Each row has a name. After each piece below comes the name of the row it's from, unless a question asks for something else. Each question is about the rows just above it.

[ 5.95 -0.42 -2.50 -2.12  1.57  0.96 -3.29  5.28  4.75 -2.78  3.93  1.84] -> duvan
[ 7.90  2.89 -3.80 -0.56 -5.23  3.47 -0.09 -1.82 -0.59 -2.19  3.01 -2.05] -> vizal
[-2.05 -2.19 -0.56 -3.80 -0.59  3.48 -1.82  3.01  2.89 -0.09  7.90 -5.23] -> fase
[-3.00 -2.44  5.09  2.08 -5.98 -1.78  0.67  1.50 -2.81  0.99 -3.96  4.50] -> Sep
[ 0.00  3.04 -4.15 -5.53 -0.78  0.00  2.81 -3.11  5.03 -3.40  2.70  1.66] -> beli
[ 0.96  1.57 -2.50  5.95 -0.42  4.74  5.28 -2.12  1.84 -3.29  3.93 -2.78] -> zazol
[-0.09 -3.80 -0.59 -5.23 -2.19 -1.82  7.90 -2.05  3.02  3.48 -0.56  2.89] -> Filev
[ 1.57 -2.50  5.95 -3.29  4.75  3.93  1.84 -2.12  5.28  0.96 -0.42 -2.78] is which row reordered? => duvan
[-5.53 -4.15 -3.40 -3.11 -0.78  0.00  0.00  1.66  2.70  2.81  3.04  5.03] is which row reordered? => beli
Which row holds these entries in another order? [-0.59 -3.80 -2.05  3.02 -2.19 -0.09  2.89 -0.56 -5.23  7.90  3.48 -1.82] => Filev
Which row holds these entries in another order? [ 3.48  7.90 -2.05  2.89  3.01 -5.23 -1.82 -2.19 -0.56 -0.59 -3.80 -0.09] => fase
Put [-3.29 -2.78 -2.50 -2.12 -0.42  0.96  1.57  1.84  3.93  4.75  5.28  5.95] back in order: which row is it? => duvan

[-7.18 -1.07  1.30  4.35 -0.80  0.66  1.41  4.23 -3.15 -0.40  1.67] -> vor
[ 6.38  2.47 -2.23  1.53 -2.56  0.83  3.22  1.09  5.10  2.19 -2.14] -> lumeg
[ 2.29 -0.23 -2.68 -3.41 -6.03 -1.26 -2.31 -0.39  3.72 -2.97  4.12] -> Gopo
[ 4.05  1.87 -4.30  2.38  2.88 -0.21  1.50  0.96  2.05  4.62 -5.14] -> vofi
[ 6.30  2.36 -1.94  0.80 -4.89  0.49  2.63  0.83  5.14  0.53  0.12] -> rir
[-3.15  1.30  4.35  4.23  0.66 -0.39  1.67 -1.07 -7.18 -0.80  1.41] -> gaz
[-5.14  4.62  2.05  0.96  1.50 -0.21  2.88  2.38 -4.30  1.87  4.05] is which row reordered? => vofi
Put [-7.18 -3.15 -1.07 -0.80 -0.39  0.66  1.30  1.41  1.67  4.23  4.35] back in order: which row is it? => gaz

[ 2.99  1.43  0.41  0.96  4.98 -1.08 -2.44 -1.18  0.70  0.51 -0.91 -0.72
  0.10  3.15 -0.18 -0.50 -0.52] -> Zar
[-1.56  4.96  2.73 -1.33 -1.04 -0.75 -0.49 -0.05  1.51  0.13  0.76  1.34
 -2.53  3.03 -1.13  0.65  0.43] -> Gof
[ 0.96 -0.91  1.43  0.70  0.41  4.98 -0.52 -0.18  3.15  0.10  2.99  0.50
 -0.50 -2.44 -1.08 -1.18 -0.72] -> gif
[ 4.65  1.52 -0.96 -0.24 -1.35  0.54 -1.37  0.20  0.32 -0.69 -2.83 -0.86
  1.60 -1.06  2.67  0.80  3.14] -> muv
[ 4.75  1.41 -0.76  0.08 -1.14  0.25 -1.51  0.07  0.72 -0.63 -2.58 -1.26
  1.24 -1.08  3.06  0.59  3.24] -> tet
[ 3.15  4.98 -0.18 -0.52  1.42  0.41  0.96 -0.72  2.99 -0.91 -2.44  0.70
 -1.08  0.51  0.10 -1.18 -0.50] -> Bofo
Which row holds these entries in another order? [-2.44 -1.18 -1.08 -0.91 -0.72 -0.52 -0.50 -0.18  0.10  0.41  0.50  0.70
  0.96  1.43  2.99  3.15  4.98] => gif
Put [ 0.10 -1.18 -0.50  3.15  4.98 -0.18 -0.52  1.42  0.41  0.96 -0.72  2.99
 -0.91 -2.44  0.70 -1.08  0.51] back in order: which row is it? => Bofo
Which row holds these entries in another order? [-1.08 -2.44 -1.18  0.70  0.51 -0.91 -0.72  0.10  3.15 -0.18 -0.50 -0.52
  2.99  1.43  0.41  0.96  4.98] => Zar
Which row holds these entries in another order? [-2.44 -1.18 -1.08 -0.91 -0.72 -0.52 -0.50 -0.18  0.10  0.41  0.51  0.70
  0.96  1.43  2.99  3.15  4.98] => Zar
[ 3.24  0.59  3.06 -1.08  1.24 -1.26 -2.58 -0.63  0.72  0.07 -1.51  0.25
 -1.14  0.08 -0.76  1.41  4.75] is which row reordered? => tet

[2.59 7.74 2.99 6.24 4.01 7.59] : pime
[7.59 4.01 2.99 7.75 2.59 6.24] : pogu
[2.99 7.59 2.59 6.24 7.74 4.02] : ris
Put [7.59 4.01 6.24 2.99 7.74 2.59] back in order: which row is it? => pime
Which row holds these entries in another order? [6.24 2.59 7.75 2.99 4.01 7.59] => pogu
Which row holds these entries in another order? [4.01 2.99 7.75 2.59 6.24 7.59] => pogu
[2.59 2.99 4.02 6.24 7.59 7.74] is which row reordered? => ris
Which row holds these entries in another order? [2.99 6.24 4.01 7.59 2.59 7.74] => pime
[2.99 4.02 7.59 2.59 7.74 6.24] is which row reordered? => ris

[ 0.20  3.59  1.24  6.93 -7.13] : navi
[ 0.19  3.59  6.93 -7.13  1.23] : Nalo
[ 1.23  0.20 -7.13  6.93  3.59] : Firo
[ 3.59  1.24 -7.14  0.20  6.93] : guza
Put [ 3.59  0.20  1.23 -7.13  6.93] back in order: which row is it? => Firo
[ 1.23  0.19  3.59  6.93 -7.13] is which row reordered? => Nalo
[ 0.20  1.24 -7.13  6.93  3.59] is which row reordered? => navi
Which row holds these entries in another order? [ 3.59  6.93 -7.13  0.20  1.23] => Firo
Put [-7.13  0.20  1.24  3.59  6.93] back in order: which row is it? => navi

[ 0.01  1.97 -1.96 -1.05 -5.59 -6.85  0.89] : nuno
[-0.15  1.40  3.41  1.06  1.00  1.53 -3.70] : vot
[ 0.56 -3.03  3.63 -3.18 -0.74 -3.72  1.51] : dibi
[ 3.54  2.56  1.68  0.66 -0.51  1.03 -2.66] : fuve
[-3.72  3.63 -3.03 -0.74  0.57 -3.18  1.51] : loze
[-3.72  0.58 -0.74 -3.03  3.63  1.51 -3.18] : Kel
[-1.54  0.24  3.09  2.37 -0.79  5.48  3.20] : palo
[-3.72 -3.18 -3.03 -0.74  0.58  1.51  3.63] is which row reordered? => Kel
[ 0.01 -1.96  1.97 -1.05 -6.85  0.89 -5.59] is which row reordered? => nuno
Which row holds these entries in another order? [ 0.57 -3.18  1.51 -3.72  3.63 -3.03 -0.74] => loze
[ 1.00 -3.70  3.41  1.40  1.53  1.06 -0.15] is which row reordered? => vot
[-6.85  0.89  0.01  1.97 -1.96 -1.05 -5.59] is which row reordered? => nuno

[-1.03 -3.72  3.44 -3.88 -0.96  4.20  2.51  1.94  4.50 -2.61  4.40 -3.86
 -1.04 -0.97  4.71 -5.65 -0.86 -0.51  2.84  0.69 -0.23  0.24 -2.22 -1.19
 -0.59  7.28] : mizi
[-0.09 -0.76  0.10 -0.58  0.28  1.25  0.77  0.75  0.17 -1.30  0.67 -1.27
 -0.67 -0.19  0.80 -0.36  0.52  0.25  0.60  0.46  0.23  0.92 -0.39 -0.02
  0.08  1.17] : Vave
[-0.39 -0.19  0.52 -0.52 -0.09  0.80 -1.30  0.10  0.77  0.75 -0.58  0.08
  0.17  1.17  0.60  1.89  0.67  0.92  0.46 -0.36  0.23  0.25  1.25  0.28
 -0.67 -0.02] : migak
[ 0.25  1.17  0.77 -0.19  0.08  0.28 -0.39 -1.30  0.92  0.23 -0.02  0.75
 -0.09  0.68  0.60  0.46  1.25  0.17 -1.27  0.10  0.52  0.80 -0.67 -0.58
 -0.76 -0.36] : rapak
[-0.09 -0.53  0.10 -0.58  0.28  1.25  0.77  0.75  0.17 -1.30  0.67  1.89
 -0.67 -0.19  0.80 -0.36  0.52  0.25  0.60  0.46  0.23  0.92 -0.39 -0.02
  0.08  1.17] : Nofom
[-0.92 -3.86  2.33 -3.95 -0.21  5.18  3.18  2.80  3.34 -4.43  4.35 -5.11
 -1.88 -0.94  4.36 -4.66  0.46  0.27  3.37  1.26  0.52  1.81 -2.31 -0.65
 -0.20  7.16] : dud
[-0.09 -0.53  0.10 -0.58  0.28  1.25  0.77  0.75  0.17 -1.30  0.67 -1.27
 -0.67 -0.19  0.80 -0.36  0.52  0.25  0.60  0.46  0.23  0.92 -0.39 -0.02
  0.08  1.17] : denas
[ 0.49  0.60 -2.21  0.99  1.24  0.13  0.15  0.66 -2.76 -1.78 -1.07 -0.81
 -1.11  0.09 -1.41  2.87  1.97  0.99  0.12  0.41  1.07  2.14  0.27  0.98
  0.77 -1.76] : vifop
Which row holds these entries in another order? [ 0.41  0.66  0.12 -1.78  0.09  0.98  0.27  1.24  0.15  1.97  0.60 -2.76
 -2.21 -1.41  0.49 -0.81  0.99  2.14 -1.76 -1.07  0.77  0.99  2.87  1.07
  0.13 -1.11] => vifop
[ 1.17  0.08 -0.02 -0.39  0.92  0.23  0.46  0.60  0.25  0.52 -0.36  0.80
 -0.19 -0.67  1.89  0.67 -1.30  0.17  0.75  0.77  1.25  0.28 -0.58  0.10
 -0.53 -0.09] is which row reordered? => Nofom
Which row holds these entries in another order? [ 0.08  1.17 -0.09 -0.76  0.10 -0.58  0.28  1.25  0.77  0.75  0.17 -1.30
  0.67 -1.27 -0.67 -0.19  0.80 -0.36  0.52  0.25  0.60  0.46  0.23  0.92
 -0.39 -0.02] => Vave

